Which row each row swaps with, under one turn or mirror:
The rows were stretched afterwards, more along some directions than others.
Q_632: [-1.25  1.92  2.48  0.74  3.40  0.54 -0.96 -0.23  1.49  0.29  0.15  2.46
  2.05 -0.66  3.04 -0.36  1.64  1.82 -0.46 -0.02  2.63 -1.26  1.42 -0.08
  3.10]
Q_881: [-3.45  2.20  1.99  0.89  0.43 -0.72 -3.52  0.95  1.62 -1.63  2.87  1.47
  2.83 -1.73  2.50 -1.51  0.97 -0.99  1.24 -0.58  1.95 -1.06 -0.38  0.81
  2.50]
Q_267: [-1.92  1.86  0.81  2.14  2.01  1.01 -1.30 -0.20  0.49 -0.80  0.30  2.86
 -0.30 -0.17  1.92  1.32  0.38  0.43 -0.86  1.70  2.31  0.98  0.17  1.32
  1.86]
Q_418: [-0.86  1.65  0.31 -0.91  1.46 -0.73 -2.03 -0.27  0.41 -0.59  1.70  3.06
  1.98 -1.22  2.65 -0.32 -0.26  0.61 -2.54  0.97  0.80 -1.13 -1.48  1.28
  1.42]
Q_813: [-3.55  1.94  1.86  1.14  0.62 -0.83 -3.51  0.94  1.78 -1.33  2.89  1.47
  2.94 -1.62  2.41 -1.83  0.84 -1.14  1.15 -0.18  1.78 -0.95 -0.55  0.79
  2.33]
Q_754: [ 0.09  3.31 -0.31  0.50  1.01 -0.95 -0.54  0.45  0.62  0.56  1.14  1.05
  1.00 -0.50  1.65  0.09 -0.35  0.31  0.02  0.39  1.25  0.54 -0.79  1.29
  2.88]
Q_824: [-1.44  1.32  1.22  1.45  3.36  1.28 -0.94 -0.28  0.70  0.12 -0.26  2.82
 -0.04 -0.40  1.96  1.17  1.27  1.30 -0.74  1.15  2.91  0.18  0.98  0.50
  2.14]
Q_239: [-2.93  0.15  1.69  0.46  2.00  0.57 -3.71 -1.19  0.75 -2.24  1.54  4.40
  1.87 -2.16  3.10 -0.28  1.33  0.37 -3.07  2.18  1.71 -1.47 -0.60  0.90
  0.47]
Q_345: [-1.39  1.06  2.42  1.20  3.37  1.25 -0.86 -0.55  0.94  0.47 -0.34  2.74
  0.91 -0.26  3.01  0.45  1.69  1.87 -1.18  1.03  3.20 -0.60  1.19  0.18
  2.47]
Q_717: [-1.01  3.61 -0.04  1.85  0.80  2.07 -1.91 -0.18  0.63  0.49  2.01  1.67
  0.04 -1.35  1.69 -1.09 -1.43 -0.56 -2.18  2.15  0.23  0.30  1.68  2.30
  3.64]
Q_659: [-0.30  3.66  0.34  0.91  0.27 -0.54 -0.67  0.92  0.89  0.41  0.90  0.50
  0.68  0.01  2.02  0.17 -0.52 -0.30  0.41 -0.51  1.73  0.53 -0.27  1.07
  3.54]
Q_509: [-1.59  3.76 -0.35  2.56 -0.38 -0.58 -2.21  0.03  1.04 -1.86  2.69  1.91
 -0.02 -0.56  0.83 -0.19 -1.65 -1.39 -0.47  0.92  1.35  1.22  0.22  1.10
  2.67]
Q_52: [-1.67  2.50  2.56  0.77  2.24  0.07 -1.43  0.50  1.94  0.12  0.74  1.83
  2.38 -0.49  2.84 -1.25  0.76  0.77  0.21 -0.82  2.37 -1.33  1.63 -0.24
  3.37]
Q_686: [-1.81  0.66  1.03 -0.50  2.19  0.08 -3.08 -0.96  0.57 -1.46  1.62  4.41
  2.13 -2.00  3.03 -0.15  0.64  0.71 -3.43  1.89  1.17 -1.57 -1.26  1.11
  0.82]
Q_714: [-1.01  3.10 -0.80  2.16 -0.22 -1.38 -2.33 -0.82  0.78 -1.76  3.23  2.17
  0.43 -1.15  0.70 -1.31 -1.44 -1.26 -1.09  1.76  0.81  1.13  0.25  0.87
  2.71]
Q_514: [-1.38  2.20  2.44  0.63  2.56  0.14 -0.88  0.12  1.76  0.34  0.23  2.12
  2.26 -0.42  2.98 -0.70  1.07  1.59 -0.37 -0.58  2.42 -1.50  1.59 -0.15
  3.30]
Q_990: [-1.51  1.32  2.09  1.57  3.74  1.43 -0.84 -0.52  1.25  0.46 -0.10  2.74
  0.66 -0.28  2.50  0.37  1.69  1.69 -0.67  0.77  3.16 -0.22  1.54  0.01
  2.48]
Q_582: [-3.48  2.49  1.67  1.08  0.55 -0.62 -3.63  1.10  2.12 -1.29  2.63  1.28
  2.81 -1.49  2.34 -1.88  0.58 -1.11  1.55 -0.92  1.97 -1.06  0.21  0.63
  3.07]
Q_297: [-2.28  2.83 -0.12  2.50  0.65 -0.36 -2.15  0.11  0.56 -2.17  2.04  2.71
 -0.57 -0.96  1.06  0.87 -0.80 -1.03 -0.37  1.42  1.92  1.22 -0.24  1.23
  2.12]
Q_183: [-2.54  0.21  2.17  2.33  0.81  2.10 -3.50 -1.53  0.18  0.57  2.68  0.50
  1.99 -2.12  3.04 -1.89  2.52 -1.13 -0.93  2.59  1.65  0.22 -0.44  1.20
  0.76]
Q_537: [-4.04  0.47  2.74  2.31  1.80  0.58 -3.60 -0.57  1.32 -2.15  1.90  2.42
  1.12 -1.95  2.39 -0.51  2.71 -0.68  0.40  1.40  3.38 -0.51  0.85 -0.26
  1.10]
Q_511: [-3.36  1.84  1.24  1.46  0.29  0.01 -3.55  0.70  1.18 -0.91  2.52  0.91
  1.92 -2.10  2.14 -1.30  1.23 -1.26  1.04  0.63  1.56 -0.44 -0.53  1.11
  1.59]
Q_761: [-1.56  1.01  0.75 -0.47  2.07  0.09 -2.89 -0.81  0.63 -1.44  1.62  4.06
  1.96 -1.93  3.00 -0.20  0.49  0.57 -3.40  1.68  0.75 -1.57 -1.08  1.13
  1.05]
Q_786: [-1.54  1.64  1.94  1.94  0.25  0.53 -2.48 -1.67 -0.38  0.21  3.17 -0.09
  1.97 -2.13  2.79 -2.42  1.49 -0.81 -1.73  3.19  0.38 -0.23  0.06  1.21
  1.42]
Q_100: [-1.97  2.00  0.43  2.24  1.97 -0.29 -2.07 -0.17  1.05  1.07  2.89  1.26
  2.36 -0.43  1.56 -2.67  0.52  0.59  0.90  0.59  2.00  0.60  1.01  0.85
  3.47]
Q_787: [-2.92  0.39  1.63  0.77  2.05  0.36 -3.62 -1.39  0.67 -2.67  2.13  4.24
  1.56 -2.24  2.81 -0.07  1.38  0.00 -2.78  2.24  1.71 -1.04 -0.81  0.74
  0.22]
Q_130: [-1.48  0.94  0.69 -0.95  1.84 -0.51 -2.51 -0.54  0.67 -0.74  1.68  3.61
  2.44 -1.60  2.93 -0.49  0.37  1.03 -3.00  1.31  0.87 -1.76 -1.31  1.07
  1.19]
Q_417: [-1.03  4.04  1.52  2.55  1.04  1.54 -1.14  0.95  1.40 -0.31  0.32  0.38
  0.18 -0.59  1.63  0.96  0.10 -1.30  1.50  0.09  1.57  0.95  1.36  0.80
  3.16]
Q_275: [-0.60  3.88  0.88  2.55  1.16  3.15 -1.91 -0.72  1.03 -0.68  1.26  1.98
  0.16 -1.59  2.09  0.30 -0.53 -1.18 -1.22  1.88  0.51  1.04  1.41  2.02
  3.27]
Q_690: [-1.69  1.61 -0.04  1.53  1.62 -0.37 -2.27 -0.52  1.16  1.62  3.16  1.04
  2.15 -0.62  1.02 -3.11  0.34  0.28  0.48  0.95  1.77  0.47  0.93  1.04
  3.41]
Q_810: [-1.44  3.26 -0.46  2.35 -0.65 -1.52 -2.09 -0.19  0.40 -1.62  3.02  1.72
  0.44 -0.45  0.71 -0.82 -1.66 -1.63 -0.61  1.33  1.10  1.30 -0.44  1.43
  2.81]
Q_830: [-2.83  1.64  1.11  2.39  1.34 -0.93 -2.34  0.30  1.21  0.79  3.02  0.33
  1.81 -0.27  0.93 -2.46  0.94 -0.45  2.27  0.11  2.93  0.48  1.07  0.23
  3.30]
Q_140: [-1.62  1.79  1.31  2.03  2.64  1.16 -0.96  0.01  0.58 -0.79  0.09  3.02
 -0.48 -0.21  2.16  1.66  0.48  0.89 -1.10  1.72  2.44  0.70  0.33  0.99
  2.12]
Q_711: [-0.05  3.65  0.27  1.15  0.60 -0.13 -0.11  1.13  1.16  0.58  0.33  0.59
  0.33  0.06  1.82  0.14 -0.64 -0.23  0.12 -0.37  1.50  0.44  0.48  0.76
  3.55]
Q_343: [-1.22  3.21 -0.53  2.33 -0.83 -1.27 -2.37 -0.55  0.74 -1.47  3.43  1.79
  0.26 -1.07  0.80 -1.70 -1.35 -1.72 -1.26  1.69  1.06  1.30  0.21  1.40
  3.23]
Q_918: [-0.91  3.08 -0.10  2.26 -0.57 -0.94 -2.17 -0.97  0.72 -1.06  3.47  1.49
  0.91 -0.75  1.24 -1.88 -1.38 -1.49 -1.45  1.54  0.79  0.98  0.24  1.31
  3.26]
Q_616: [-1.25  1.24  2.00  1.94  0.04 -0.43 -2.39 -1.41  0.53  0.44  2.75  0.63
  2.36 -1.67  2.63 -2.89  1.37 -0.81 -1.68  2.69  1.15 -0.11  0.71  0.75
  1.93]
Q_621: [-1.31  2.34 -0.09  1.48  2.12  1.13 -1.94 -0.45  0.95  0.84  2.82  1.93
  1.40 -0.41  0.94 -1.45 -1.24  0.06 -1.08  1.35  0.82  0.49  0.58  1.66
  3.18]
Q_998: [-0.39  3.54 -0.39  2.33 -0.19 -0.94 -1.91 -0.67  0.56 -1.59  3.26  2.09
  0.25 -1.14  1.43 -1.04 -1.36 -1.19 -1.71  1.82  1.21  1.10  0.23  0.84
  3.32]
Q_546: [-1.37  1.56  1.30  1.76  0.07  0.01 -2.64 -1.77  0.20 -0.51  3.55  0.56
  1.69 -1.49  1.69 -2.05  0.76 -1.27 -1.32  1.60  1.14  0.19  0.17  0.33
  1.55]
Q_58: [-3.87  0.32  2.99  2.26  2.18  0.86 -3.70 -0.79  1.33 -1.98  1.76  2.57
  1.59 -2.07  2.57 -0.47  2.92 -0.63  0.17  1.33  2.92 -0.70  0.73 -0.25
  0.78]
Q_71: [-0.82  2.07 -0.52  1.25  1.76  0.95 -1.67 -0.14  1.22  1.58  1.94  2.31
  1.09 -0.73  1.43 -1.81 -1.11  0.16 -1.89  1.90  0.93  0.25  1.36  2.34
  3.65]
Q_201: [-3.32  2.65  2.23  1.78  0.52 -0.22 -3.37  1.16  2.30 -1.13  2.53  1.09
  2.42 -1.27  2.31 -1.82  0.70 -1.49  1.65 -1.10  2.04 -0.93  1.01  0.33
  3.25]
Q_520: [-2.81  1.63  1.34  2.41  1.56 -0.41 -2.18  0.05  1.18  0.84  3.00  0.01
  1.66 -0.23  1.27 -1.73  1.54  0.03  2.51 -0.13  3.24  0.54  0.80  0.11
  2.59]
Q_85: [-0.84  3.39  1.11  3.54  0.37  2.06 -1.24 -0.30  1.05 -0.52  1.23  1.91
 -1.01 -1.16  1.40 -0.50 -0.29 -1.47 -0.94  2.47  1.40  1.66  1.54  1.96
  3.09]
Q_388: [-2.26  1.63  0.43  2.49  1.47 -0.76 -1.92 -0.28  1.23  1.19  3.27  0.41
  1.77 -0.22  0.95 -3.09  0.62 -0.26  1.33  0.65  2.24  0.88  1.04  0.97
  3.62]
Q_137: [-1.42  1.43  2.73  0.97  3.41  0.76 -1.03 -0.36  1.47  0.53 -0.02  2.53
  2.05 -0.45  3.15 -0.46  1.64  1.65 -0.71  0.20  2.78 -1.18  1.44 -0.16
  2.79]
Q_105: [-1.52  1.75  0.73  1.43  2.66  1.24 -1.11 -0.22  0.62 -0.31 -0.11  2.99
 -0.45 -0.29  1.91  1.48  0.40  1.07 -1.16  1.51  2.43  0.57  0.69  0.83
  1.89]
Q_492: [-2.03  0.35  1.42  2.35  0.67  1.23 -2.80 -1.41  0.11  0.16  2.87  1.04
  0.85 -2.29  1.92 -2.03  2.43 -1.30 -0.75  3.27  1.44  0.72 -0.40  1.74
  0.56]
Q_831: [-3.65  1.27  2.55  3.25  1.78 -0.34 -2.33  0.07  1.14 -0.47  2.07  0.68
  1.34 -0.83  1.82 -1.14  2.38 -0.39  2.35  0.61  3.44  0.45  1.02 -0.52
  2.01]
Q_482: [-2.09  1.72  0.60  2.32  1.84 -0.61 -1.87 -0.24  1.04  1.21  2.99  0.67
  1.76 -0.01  1.04 -2.33  0.65  0.31  1.81  0.34  2.38  0.90  1.06  0.57
  3.40]
Q_965: [-3.75  0.29  2.75  1.77  1.98  0.31 -3.79 -0.91  0.77 -2.93  1.99  3.42
  1.71 -2.07  2.81 -0.11  1.99 -0.59 -1.35  2.05  2.21 -0.95 -0.33  0.30
  0.48]
Q_698: [-1.43  1.66  0.81  1.74  2.85  1.18 -1.26 -0.45  0.59 -0.59  0.34  3.11
 -0.11 -0.56  1.84  1.55  0.60  0.59 -1.01  1.82  2.18  0.70  0.00  1.13
  1.75]
Q_607: [-1.18  4.25  1.58  2.71 -0.07  0.51 -0.71  1.18  1.15 -0.29  0.84 -0.02
 -0.20 -0.23  2.06  0.60 -0.19 -1.10  1.35 -0.25  2.23  0.97  0.82  0.93
  3.76]
Q_884: [-1.41  0.51  1.31  1.24  1.36  0.81 -2.97 -2.10  0.09  1.17  3.34  0.49
  2.08 -2.42  2.14 -2.54  2.22 -0.91 -1.24  2.79  0.95  0.17 -0.17  0.85
  0.85]
Q_979: [-1.35  3.37  0.65  2.57  1.49  1.87 -2.24 -0.69  1.45 -0.24  2.35  2.25
  0.81 -1.18  1.58 -1.32 -1.42 -1.43 -1.65  1.95  0.29  0.80  1.41  1.97
  3.49]
Q_333: [-4.24  0.13  3.00  1.96  1.95  0.40 -3.75 -0.86  1.17 -2.46  2.03  2.60
  1.62 -1.87  2.76 -0.54  2.49 -0.48 -0.23  1.44  2.88 -0.93  0.52 -0.23
  0.62]
Q_156: [-3.67  0.19  2.35  1.91  1.92  0.46 -3.41 -0.81  1.08 -2.36  1.55  2.71
  1.09 -2.27  2.45 -0.39  2.82 -0.18 -0.33  1.41  2.92 -0.78  0.76 -0.21
  0.61]
Q_10: [-1.15  1.33  0.45 -1.09  1.45 -0.33 -2.52 -0.51  0.56 -0.57  1.44  3.42
  2.25 -1.68  3.04 -0.50 -0.04  0.88 -3.20  1.39  0.61 -1.58 -1.01  1.09
  1.30]
Q_381: [-0.37  3.86  0.49  1.31  0.28 -0.26 -0.28  1.09  1.17  0.43  0.54  0.52
  0.24  0.01  1.80  0.24 -0.40 -0.35  0.70 -0.77  2.06  0.63  0.55  0.77
  3.68]
Q_126: [-3.03  1.31  1.65  1.35  1.06  0.91 -3.81  0.28  0.88 -0.92  2.72  0.74
  1.87 -2.17  2.12 -0.43  1.73 -1.87  1.03  1.01  1.32 -0.29 -0.79  1.05
  0.92]
Q_764: [-1.75  0.46  1.76  1.58  1.61  2.54 -3.54 -1.60  0.35  0.64  2.67  0.76
  2.10 -2.67  2.82 -1.74  2.52 -1.16 -1.18  3.15  0.52 -0.09 -0.23  1.11
  0.67]
Q_306: [-1.21  3.50  1.04  2.96  0.76  2.69 -2.16 -0.46  1.09 -0.72  1.43  2.18
 -0.09 -1.50  2.13  0.05 -0.74 -1.16 -1.46  2.14  1.49  1.14  1.05  1.87
  3.33]
Q_282: [-1.61  1.75  0.74  2.00  2.23  0.77 -1.22 -0.01  0.40 -0.77  0.29  3.10
 -0.49 -0.36  1.75  1.40  0.13  0.44 -1.09  1.91  2.23  0.81  0.08  1.24
  2.06]
Q_62: [-1.60  2.19  2.62  0.64  2.61  0.26 -1.18  0.14  1.76  0.47  0.50  1.89
  2.64 -0.40  3.32 -1.02  0.90  1.44 -0.27 -0.49  2.31 -1.55  1.61 -0.09
  3.41]
Q_521: [-3.83  0.21  2.87  2.35  1.78  0.05 -3.34 -0.65  0.95 -2.01  1.70  2.29
  1.48 -1.96  2.38 -0.70  2.87 -0.45  0.43  1.47  3.08 -0.59  0.60 -0.24
  0.90]

Swapped with Q_140: Q_156
Swapped with Q_990: Q_787
Swapped with Q_824: Q_965
Swapped with Q_690: Q_918
Swapped with Q_239: Q_345
Swapped with Q_686: Q_137
Swapped with Q_492: Q_85
Swapped with Q_786: Q_717
Swapped with Q_582: Q_659
Swapped with Q_58: Q_698
Swapped with Q_813: Q_381
Swapped with Q_616: Q_71
Swapped with Q_761: Q_632
Swapped with Q_520: Q_509

